One vector is turned by the same rotation once a tick. Each row is the vector after some number of ticks, and that number follows the row.
The counts run from 0 to 210.
[116 129 134 134 124 132 115 158 150 119 158 168 113 156 133 105 130 132
  66  88 170 108 177 136 174 165 167 116  94  95 126 142  96 106  82 124
 136 141 137 108 118]
188
[115 108 150  94 143 149  94 130 125 103 147 150  75 174  70 161  64 136
 136 165 152 149 138 142 140 124 125 140 105  96 145 143 147  99  93 131
 109 104 131 152 121]
173
[104 116 167 133 113 113 143 112  91 114 144  98 103 138  77 137 120 155
 160 134 117 103 173 146 115 199 159 116 102 124 173 153 177 126 142  92
 141  95 113 147 120]
27
[136  99 140 105 147 120 159 119 125  93 132 134  97 124  72 149 165 131
 101 184 163 134 118 159 143  76 146 157 104 152 192 142 163 108 119 128
 131 122 126 126 120]
170
[119 134  92 159 115 132 128 109 141 128  93 132 136 107 144 109 192 134
  96  67 109  79 102 125 114 115 151 126 150  94 157 136 106 154 144 133
 125 150 183 122  84]
1
[149  88 110  85  94 149 124 134 183 105 125 169  94 162 107 159 107 112
 174 130 124 154 119 166 139 116 116 135  97  96  96 138 110 102  84 135
 115 130 114 124 113]
65
[105 169 104 133 185 116  94 137 113 119 128 176 101 144 114 137 110 158
  89 135 130 141 123 106 163  52  89 126 149  98 145 121 130  97 134 146
 136 140 143 125 171]
84
[114 112 115 102 120 108 137 123 122  87 142 139 129  89 159 141 136 120
 119 120 150 149 141 196 118 137 152 140  92 161 144 176 145 136  83  79
 148 151  79 102 121]
49
[144 156 121 108 101 155  79 114 140 140 104 143 117 152 183 110 130 119
 113  73 155 125 148 141 158 106 120 131 140  93 130 113  87  77 103 149
  89 135 123 122 164]
198
[148 170 131  87 162 116 147 113 128  93 106 137 117 123 151 149 100 108
 136 143 146 153 127 177 114  74  88 168 117 142 134 124 117  96  98 135
 114 120  66 111 141]
60
[ 98 105 132 129 140 108 133 109  52 182 101  98  95  89 102 141  94 151
 174 129 118 108 160 142 127 132 140 122 140 136 103 117 147 123 180 154
 121 128 134 117 166]
129
[113 121 126 124 119 133 154 166 205  98 128 116 118 122 123 127 131  83
 135 129 168 153 142 167  99 137 159 164  92 117 105 148 105 105  98 111
 115  91  72  97 109]
57
[128 169 103 126 112 140 121 137 159  91 121 157  79 135 172 110 140 149
 135  98 141 138 120 104 136 166 102 141 142  90 127 174 102 112 120  96
 141 108  53 142 150]
203
[138 114 154 149  75  94 165  98  98 128 126 124 121  96  89 131 175 128
 125 135 113 109 120 173 132 157 159 118  97 122 205 141 158 152 136 114
 151 111 146 143 120]
25
[186 124 175 131 142 138 178  87 136 128 132 127 118 155  97 147  86  98
 123 148 133 134 142 164 141  89 116 136 103 101 156 119 123 138  87 132
  79 105 109 105  94]
167
[124 139 116 121 129 147  76  89 119 112  95 118 112 123 161 123 141 144
 141 105  91 111 119  95 125 117 113 128 206  98 152 116 112  92 170 142
  93  97 147 143 175]
107
[103 138  91 139 183 101 109 146 137 122 132 173 100 117 123 122 132 155
  74 146 121 137 101 115 178  61 124 120 147 105 132 132 126 101 133 144
 147 147 167 121 173]
85
[135 104 119 119  99 145 142 111 164 110 108 134 123 132 127 148 136  90
 139 143 135 142  84 204  89 108 149 153  85 133 154 169 112 181  92 121
 115 117 120 123  95]
156
[108 152  98 136 106 139 137 149 189 100 117 136  97 111 157 100 218 130
 116 102 155 126 140 108 130 129 136 146 136 108 141 137  92  91 147 118
 144 113 104 122 162]
201
[ 97 145 137 156 140 130 177  92 162 117 141 117 153  73 161 145 137  95
 147 127 142 158 183 165 102 111 124 107  94 119 152 113  91 141 122 117
 100 147 110  82 146]
46
[ 76 145 131 168 134 121 144 140 100 157 123 114 111 130 112 137 120 133
 168  90 122  92 183 161  84 184 144 130  78 127 109 143 123 168 155 142
 147 113 109  97 116]
135
[ 95 134 121 144 145 121 139 120 121 123 110  85 161  80 117 140 167 107
 117 102 149 107 147 175  68  84 154 153 110 148 162 121 135 143 144 131
 118 148 140  90  96]
146
[104 151 178 117 132 106 112  85  64 112 135 112 135  99  93 149  53 145
 161 142 118 117 163 141 112 157 119 106 125  96 178 114 149 109 133 118
 114 111 141 138 135]
29
[ 99 132 144 126 160 117 144 130 131 135 115 129 157 103 161 133  90 115
 143 113 140 110 201 193 114 154 164 110  77 123 111 110  81 113  92 137
 112 149 148  94 144]
44
[158 126 156 113 144 122 164  99 118 107 131 132 112 127  82 150 146 118
  90 166 151 134 117 174 142  55 127 151 104 150 202 123 156 117 108 136
 116 121 128 120 112]
169
[136 132 108 122 171 124  73 138 120 118 121 147 128 154 166  98  99 155
  73  71 102  93 128 121 177 154 144 118 174  86 112 146 115 103 108 121
 122 128 142 115 121]
97
[139 141 146 117 151 126 132 126 104 127 148 175  72 180 133 134 110 160
  88 140 155 131 157 163 181 121 128 128  73 136 148 161 137 130  79 116
 141 142 100 134 154]
181
[ 75 169 131 164 147 127 148 113  88 148 126 111 118 119 122 155  91 142
 167  92 115 106 186 146  72 156 111 121  92 129 131 136 120 174 159 125
 117 124 102  98 124]
136
[ 92  84 146 170  95  96 152 137 137 161 148 105 126  76  87 122 117 109
 129 158 147 148 150 157 127 166 185 115 105  94 138 142 129 144 132 114
 127 112 149 122 155]
33
[135 169 163 142 131 132 150 105 113 146  62  75 104 139 124 121 154 142
 139 112 107  59 129 152 101 132 153 148 129 120 176 124 133 114 150 144
 104  75 142 144 116]
14
[ 85 133 137 105 133 106 114 134 123 117 125 139 142 100 153 136  79 118
 141 116 141 121 169 200 113 173 166 106  75 118 110 136  93 116  81 131
 120 139 148 112 147]
43
[100 159 137 146 126 128 152  87 128 108  98 100 103 104 108 132 156 150
 159 161 105 106 100 108  79 127 122 136 148  98 206 140 131 137 170 117
 110  80 142 162 143]
16
[129 118 146 113 129  96 144 126  99 129 100 139  97 111 125 115  87 152
 151 161  82  91  84 166 129 200 157 127 134  93 143 159 133 132 124 120
 137  92 153 169 131]
19
[152 156 121 161 136 151 103 111 129 163 119 162 115 203 157 126 135 139
  80  67 108 106 143 142 179  85 116 113 117 108 127 139 119 145 108 141
 113 153 119 111 136]
90
[180 177 151 161 115 129 150  80 107 147 104 130 105 153 166 118 134 126
 150  93  74 104 132 127 134 165 103 126 160 102 131 127 107 147 157 136
 108  77  82 120 145]
113
[103 128  87 150 150 147  89 122 159  82 168 142 104 144 132 121 175 167
  96 100 113 127 135  77 149 126 117 119 166 100 157 171 137 131 151  74
 140 136 123 129 130]
94
[149 119 130 148 104 132 153 138 158 140 110 130  86 142 141 101 152 121
 134 116  85  92 115 124 142 213 158 133 151  83 103 142  88 133 153 128
 124  65 111 127 140]
111
[156 114 117  84 163  88 144 157 123  91 142 188  87 149  91 138  87 148
 117 139 127 149 110 140 179 113 118 147 119 110  96 156 147 100  85 122
 157 130 101 118 102]
73
[126 135 135 164 117 146 143 127 161 125 163 179  83 161  98 131 137 123
  92 163 163 173 133 134 160 114 117 126  81 101 170 159 115 155  95 114
 136 120 111 126 152]
179
[122 151  99 151 169 137 124 115 136 117 128 131 109 161 150 120 206 162
  73  88 116 100 153 115 163  74 132 117 143 130 156 135 140 116 151 121
 133 158 132 115 142]
92
[143 128 157 158  64 109 177  73 104 145 122 129 139  99 100 132 165 113
 137 136  99 120 113 162 132 133 147 103 107 107 206 121 143 156 140 125
 126 118 158 138 134]
24
